In the rows, 128 means zero.
Each path is a new rotation, seen through one point. The rows after it are directions, each followed by how far the rotation turns it, in degrees per step (0 if it stays put).
Each turn is a multiple of 5 degrees from 10 to 175, or 0.
Each row of a path follows its step; steps can be skipped.

step 6: [123 127 132 121 135 134 120 129 134 126 130 130 127 125 133 138 138 127
 129 125 125 126 124 133 129 124 118 128 133 134 128 128 135 130 129 138
 122 125 146 116 135 136 126 133 121 129 128 129 126 121 132 131 127 127
 123 133 127 132 120 134 126 127 121 133 126 132 128 132 124 121 131 122
 128 127 129 125 133]
step 7: [135 124 137 125 131 122 116 135 137 122 129 125 130 130 128 131 130 130
 127 138 135 121 134 131 128 125 122 126 128 126 118 127 124 136 123 126
 130 119 129 117 124 141 129 135 119 128 131 130 126 120 132 131 123 124
 132 130 129 124 127 131 128 126 122 124 133 120 131 132 136 121 124 129
 128 128 130 128 137]
step 12: [126 130 127 128 139 138 114 133 138 130 129 132 131 132 128 122 131 128
 132 126 126 132 126 129 120 134 121 126 130 119 125 126 126 137 123 135
 125 130 129 112 127 129 125 136 122 123 127 118 131 124 127 133 132 138
 132 128 132 135 125 122 126 128 126 130 130 127 123 121 125 123 123 133
 133 126 129 129 127]
step 16: [138 123 139 133 135 134 122 128 137 133 123 123 128 130 121 134 128 121
 143 133 124 129 130 134 126 128 130 124 131 131 126 135 120 133 124 129
 123 132 127 117 134 129 122 130 128 128 123 124 121 127 132 135 136 117
 126 129 134 126 128 131 121 115 125 127 131 130 131 124 130 123 126 129
 125 127 126 128 125]
step 19: [122 127 132 125 131 133 113 136 126 127 120 129 127 130 114 122 132 132
 115 128 136 128 131 130 126 128 120 119 123 122 120 125 133 131 125 127
 130 128 136 123 135 135 123 130 122 126 130 124 124 131 130 137 130 127
 121 131 128 129 129 124 123 137 130 135 127 130 133 133 128 120 129 121
 128 134 130 123 128]
step 22: [132 120 126 126 136 135 127 126 133 131 137 129 130 130 132 140 133 124
 126 131 134 125 130 123 133 128 128 128 130 131 123 133 126 134 130 129
 136 133 131 111 131 133 135 127 129 123 137 124 121 118 132 133 130 125
 132 129 133 133 125 140 125 123 132 138 133 132 121 130 125 125 128 130
 117 124 131 126 128]
step 24: [124 117 133 116 127 126 119 130 130 127 135 124 137 127 126 135 137 132
 127 135 124 121 124 132 123 121 120 121 133 125 126 129 123 134 130 125
 128 129 136 119 123 140 125 135 129 119 129 130 129 120 131 136 133 132
 128 129 129 129 125 130 123 129 125 122 132 121 120 130 135 127 122 126
 125 127 128 125 126]
Directions:
[130 130 128 129 128 129 129 126 125 129 130 128 128 128 127 128 129 129
 125 130 128 128 127 127 127 130 129 129 128 130 126 127 129 125 129 129
 128 127 129 127 128 129 129 129 129 130 128 127 129 130 127 128 128 125
 130 129 127 129 127 127 129 128 129 130 129 128 127 128 127 129 127 128
 129 124 128 126 128]
85
[128 127 127 127 130 126 127 129 128 126 128 127 129 126 132 128 128 129
 124 128 127 127 127 129 127 127 128 128 130 132 129 129 127 130 127 127
 129 127 128 128 127 129 130 129 128 131 129 129 127 127 125 127 129 129
 129 128 128 129 126 128 129 128 129 128 129 128 128 128 128 128 128 128
 128 129 126 128 129]
20

step 1: [126 130 121 118 128 130 124 132 127 129 140 126 126 134 133 123 125 128
 126 118 135 126 126 133 128 138 121 125 130 131 122 133 127 139 125 122
 127 127 120 120 128 119 128 127 141 125 126 126 122 127 135 126 124 137
 129 139 125 127 127 128 128 126 131 124 136 133 123 131 128 125 129 132
 127 129 129 116 122]
step 3: [133 122 129 136 130 122 127 126 118 123 126 124 126 123 129 132 117 124
 138 123 124 135 134 108 129 126 121 132 129 127 132 129 138 126 122 130
 124 133 128 135 128 121 126 129 122 127 128 133 127 128 124 124 127 127
 127 129 130 128 123 124 122 124 123 137 134 127 128 130 123 125 127 122
 123 116 129 134 132]
step 6: [135 126 127 131 125 123 131 128 120 123 118 116 128 122 131 127 130 126
 128 136 132 132 135 134 124 133 128 124 117 130 127 124 121 118 129 123
 125 125 127 132 130 133 125 132 124 136 136 129 118 133 124 128 128 136
 131 126 137 128 128 133 125 128 131 131 124 111 123 124 125 133 137 131
 130 127 127 129 129]
step 8: [125 128 129 120 129 121 132 129 135 135 131 135 135 129 134 136 130 139
 131 125 130 122 131 128 137 123 129 121 129 132 128 135 130 132 126 124
 135 139 141 135 130 132 130 122 134 127 126 130 125 134 133 120 124 127
 132 130 128 130 123 128 138 128 133 117 128 127 127 125 126 133 119 129
 128 136 126 118 126]
step 14: [130 126 129 140 119 128 130 136 127 131 131 131 129 129 130 127 133 128
 129 124 134 127 130 120 131 130 133 133 138 127 120 131 131 127 127 140
 130 133 133 121 125 141 124 137 126 131 127 131 128 122 122 132 122 117
 133 131 131 132 131 119 131 121 126 135 129 133 129 123 127 135 123 127
 141 126 127 126 132]
step 17: [127 136 122 133 126 141 126 126 128 131 122 122 117 126 125 128 132 131
 130 132 132 132 127 134 124 135 132 132 128 128 116 140 136 138 127 124
 123 126 127 120 125 132 127 119 126 132 131 124 127 134 121 128 123 124
 124 129 127 133 143 129 127 129 123 125 124 119 127 127 134 126 130 131
 128 128 130 125 123]
step 24: [132 130 126 126 126 124 143 135 125 130 123 129 123 126 140 127 132 130
 134 128 123 136 133 133 126 136 129 125 130 127 132 126 135 124 128 121
 130 137 134 123 134 127 124 131 120 130 123 127 120 135 129 127 123 136
 131 124 133 126 131 123 120 132 129 125 121 123 121 131 131 134 131 136
 120 131 133 129 118]
Directions:
[129 129 126 129 129 128 128 129 126 128 127 131 125 127 126 129 129 129
 128 130 127 127 127 131 125 129 128 130 128 127 128 127 127 128 127 127
 128 127 128 128 128 127 127 128 127 128 128 128 130 126 127 126 128 129
 128 125 128 127 132 128 128 129 129 126 127 126 126 129 128 127 129 127
 127 128 129 129 130]
60
[128 128 130 127 128 128 129 127 128 128 128 128 128 130 127 129 129 130
 129 126 129 128 128 130 129 129 126 125 127 129 128 127 127 129 131 128
 128 126 128 128 127 127 128 127 128 127 127 127 127 125 128 128 130 128
 128 130 127 125 129 129 128 130 130 128 129 128 128 127 127 130 124 128
 127 129 128 129 127]
100
[128 127 129 126 126 128 127 129 128 127 129 126 127 129 127 127 129 126
 127 127 129 129 128 129 127 127 127 129 126 128 128 126 129 127 128 130
 128 129 128 128 126 129 128 128 129 128 131 126 129 127 127 127 127 127
 129 127 131 127 129 127 128 125 128 131 130 127 127 126 128 129 129 127
 128 130 128 128 130]
90

step 1: [133 130 127 117 129 130 127 130 136 135 119 129 121 120 130 128 125 127
 128 133 122 128 121 129 119 125 129 130 132 129 136 131 120 130 139 121
 108 123 129 129 126 126 121 138 136 121 125 130 116 131 126 122 120 124
 123 128 139 133 124 134 125 127 123 128 129 131 128 125 127 124 127 126
 126 119 126 129 124]
step 6: [138 136 139 117 137 123 130 134 127 133 134 129 129 129 134 128 126 125
 131 138 130 134 130 123 129 137 127 131 135 122 134 141 119 131 129 127
 122 125 138 120 133 130 129 128 119 138 139 126 128 129 127 129 128 128
 119 127 129 120 127 132 128 134 130 125 131 136 125 121 125 136 131 127
 123 130 122 127 121]
step 8: [120 125 137 119 118 137 133 121 128 134 127 136 126 131 125 128 136 133
 127 122 139 130 127 127 124 129 130 127 133 117 133 129 131 126 121 124
 135 123 126 140 124 129 128 130 131 122 120 121 126 121 123 133 124 124
 131 132 123 132 126 129 130 120 119 131 126 133 123 125 126 132 129 133
 141 120 136 130 137]
step 11: [127 127 134 121 126 129 126 138 137 128 134 122 117 129 138 120 139 128
 126 126 121 130 127 137 121 138 127 129 132 125 121 124 127 136 128 135
 130 127 127 118 135 136 125 133 121 128 127 133 135 127 129 125 132 132
 127 125 130 134 132 135 123 129 139 130 118 121 121 124 118 122 128 124
 128 122 123 134 124]
step 13: [140 129 128 131 126 134 131 116 133 135 128 132 119 123 129 126 129 130
 128 139 139 122 135 127 134 125 125 132 124 121 132 128 121 130 124 126
 129 130 128 137 125 120 130 130 125 125 132 135 128 125 139 138 129 126
 126 139 130 137 122 129 127 124 118 129 130 126 134 128 133 126 134 120
 136 134 117 124 132]
step 22: [131 127 126 120 131 129 125 140 122 131 128 118 122 132 138 118 129 121
 127 133 123 125 125 130 125 131 123 134 136 136 117 136 132 122 125 135
 128 131 136 128 135 119 131 131 126 126 128 134 132 131 129 134 120 131
 132 123 131 126 119 116 132 123 138 129 128 120 124 129 130 129 142 123
 122 124 130 127 127]
step 23: [126 129 133 121 121 138 135 127 140 133 139 133 127 121 142 122 129 124
 132 125 138 135 126 127 133 139 126 121 123 131 130 135 129 130 123 121
 128 128 135 127 126 130 138 127 124 135 126 132 129 130 120 131 121 129
 140 128 129 123 131 128 118 122 125 127 134 130 134 131 126 135 129 121
 130 130 135 135 130]
Directions:
[128 129 129 127 128 126 131 130 127 129 129 130 127 128 127 127 129 128
 128 127 130 127 127 129 128 127 128 130 131 128 127 127 129 127 129 131
 127 130 129 131 128 129 126 127 127 128 127 130 128 126 131 130 129 127
 129 128 127 130 130 128 129 129 128 130 128 127 129 129 127 129 127 127
 127 129 129 127 129]
130
[129 127 129 127 129 129 128 129 129 129 128 127 130 129 127 127 128 129
 127 129 131 127 128 128 129 126 126 126 128 127 127 128 128 127 127 127
 127 128 126 128 126 129 128 130 128 128 128 128 126 130 129 127 127 129
 128 129 129 130 129 127 126 128 126 127 127 128 129 130 128 126 126 130
 128 127 132 131 127]
95
[127 130 130 128 127 129 130 129 129 127 129 131 128 129 129 130 130 128
 130 129 128 126 129 130 127 128 129 129 126 127 128 129 127 128 129 128
 128 127 127 127 126 129 126 129 127 129 128 129 127 128 128 125 127 128
 129 130 128 126 129 127 126 129 127 127 127 128 127 128 128 128 128 128
 126 126 124 128 128]
145
[129 127 129 127 130 128 128 129 127 127 130 127 127 125 130 129 130 127
 127 127 128 131 126 127 128 129 128 128 129 127 125 128 129 129 126 129
 130 129 127 128 125 130 129 125 129 127 126 128 127 128 129 127 128 128
 129 127 130 126 129 127 127 129 128 126 125 129 129 128 128 129 127 129
 129 129 126 129 128]
90

step 0: [134 130 127 131 135 128 124 123 125 129 126 120 126 128 128 116 134 138
 138 122 128 123 137 122 125 125 133 135 120 122 128 134 122 129 133 135
 126 127 124 132 126 125 136 133 126 140 120 121 122 131 123 120 129 127
 130 132 133 142 123 119 129 126 124 134 137 126 128 129 131 123 131 123
 125 132 126 114 127]
step 4: [127 124 130 127 129 120 126 129 120 129 131 140 129 125 125 133 133 125
 125 125 126 130 135 129 125 131 121 117 135 126 120 131 120 123 124 123
 122 119 132 138 137 131 142 121 127 123 125 136 128 122 130 144 129 134
 140 120 120 125 127 126 129 132 123 130 126 133 121 124 125 129 131 130
 126 127 121 126 121]
step 6: [123 131 137 118 139 119 125 128 115 128 121 133 126 128 131 138 124 121
 126 124 127 124 127 124 123 136 125 126 128 130 126 133 132 125 140 126
 128 128 127 135 125 130 133 137 132 132 132 123 126 121 120 132 135 129
 124 131 127 125 118 127 126 137 129 127 123 116 121 122 125 120 135 133
 120 136 123 135 130]
step 13: [129 122 131 118 123 124 135 123 130 117 120 129 129 116 125 132 130 122
 128 128 120 119 126 129 128 134 131 134 131 120 126 129 135 129 131 123
 121 137 128 142 136 123 137 132 129 132 134 126 137 122 122 125 123 132
 129 126 121 129 126 117 137 133 117 126 130 127 125 129 129 128 123 125
 121 129 120 127 130]
step 16: [128 128 126 128 138 124 126 130 125 128 129 136 120 134 134 123 121 127
 126 122 133 131 136 121 128 124 134 127 131 132 138 135 115 133 128 127
 132 122 114 129 121 127 130 134 133 133 120 124 120 124 126 130 119 124
 121 120 118 129 123 128 126 136 134 120 134 128 129 127 127 134 127 125
 119 120 124 121 130]
step 17: [136 119 132 130 133 129 125 126 122 123 117 126 125 132 125 129 123 137
 131 127 126 124 133 127 129 119 124 126 131 126 127 128 130 124 120 126
 129 118 132 115 128 142 123 123 131 124 117 124 113 124 125 125 128 129
 131 130 118 137 126 127 132 125 127 124 130 120 127 124 128 122 127 127
 135 124 123 134 115]
step 24: [133 123 126 129 129 117 134 139 118 133 121 126 126 129 124 129 129 124
 119 125 124 119 130 125 122 120 126 131 133 114 138 122 131 123 135 133
 135 126 123 131 133 146 120 123 126 125 121 129 123 130 121 125 134 124
 133 127 129 131 128 134 132 132 131 127 128 124 132 122 121 133 125 128
 118 130 130 133 133]
Directions:
[129 129 129 129 127 126 129 126 129 128 126 128 127 126 127 128 128 128
 130 129 129 125 129 127 128 127 129 129 127 127 130 127 126 128 127 127
 128 130 129 127 130 130 130 127 129 126 128 129 128 129 130 127 126 128
 125 128 129 128 128 128 128 126 128 128 128 128 125 125 128 129 128 128
 128 129 129 128 129]
170
[129 125 126 127 129 126 126 128 129 127 127 129 129 130 128 127 128 127
 130 129 127 129 129 129 127 126 129 128 129 126 129 131 129 128 127 126
 129 129 128 129 131 129 129 130 129 129 125 131 127 128 126 127 126 128
 131 127 129 129 129 128 127 127 128 128 127 129 129 128 129 128 127 127
 127 127 127 127 127]
90
[128 131 128 127 127 128 125 129 128 127 124 129 128 127 130 131 130 127
 129 125 128 130 128 127 129 130 128 127 126 128 126 130 126 127 128 128
 129 127 128 127 128 128 129 128 130 130 128 129 128 128 128 131 127 128
 128 127 130 128 130 129 128 127 127 127 130 127 129 127 128 127 129 127
 130 129 129 129 128]
170
[129 128 129 128 130 128 129 129 127 129 128 129 128 129 126 128 130 128
 127 128 129 129 127 128 124 129 128 128 127 129 129 129 128 127 130 129
 129 127 128 128 128 129 129 127 125 128 127 128 132 127 129 128 127 127
 128 128 129 129 128 130 128 127 128 129 126 128 129 125 130 126 129 129
 128 127 127 128 127]
20
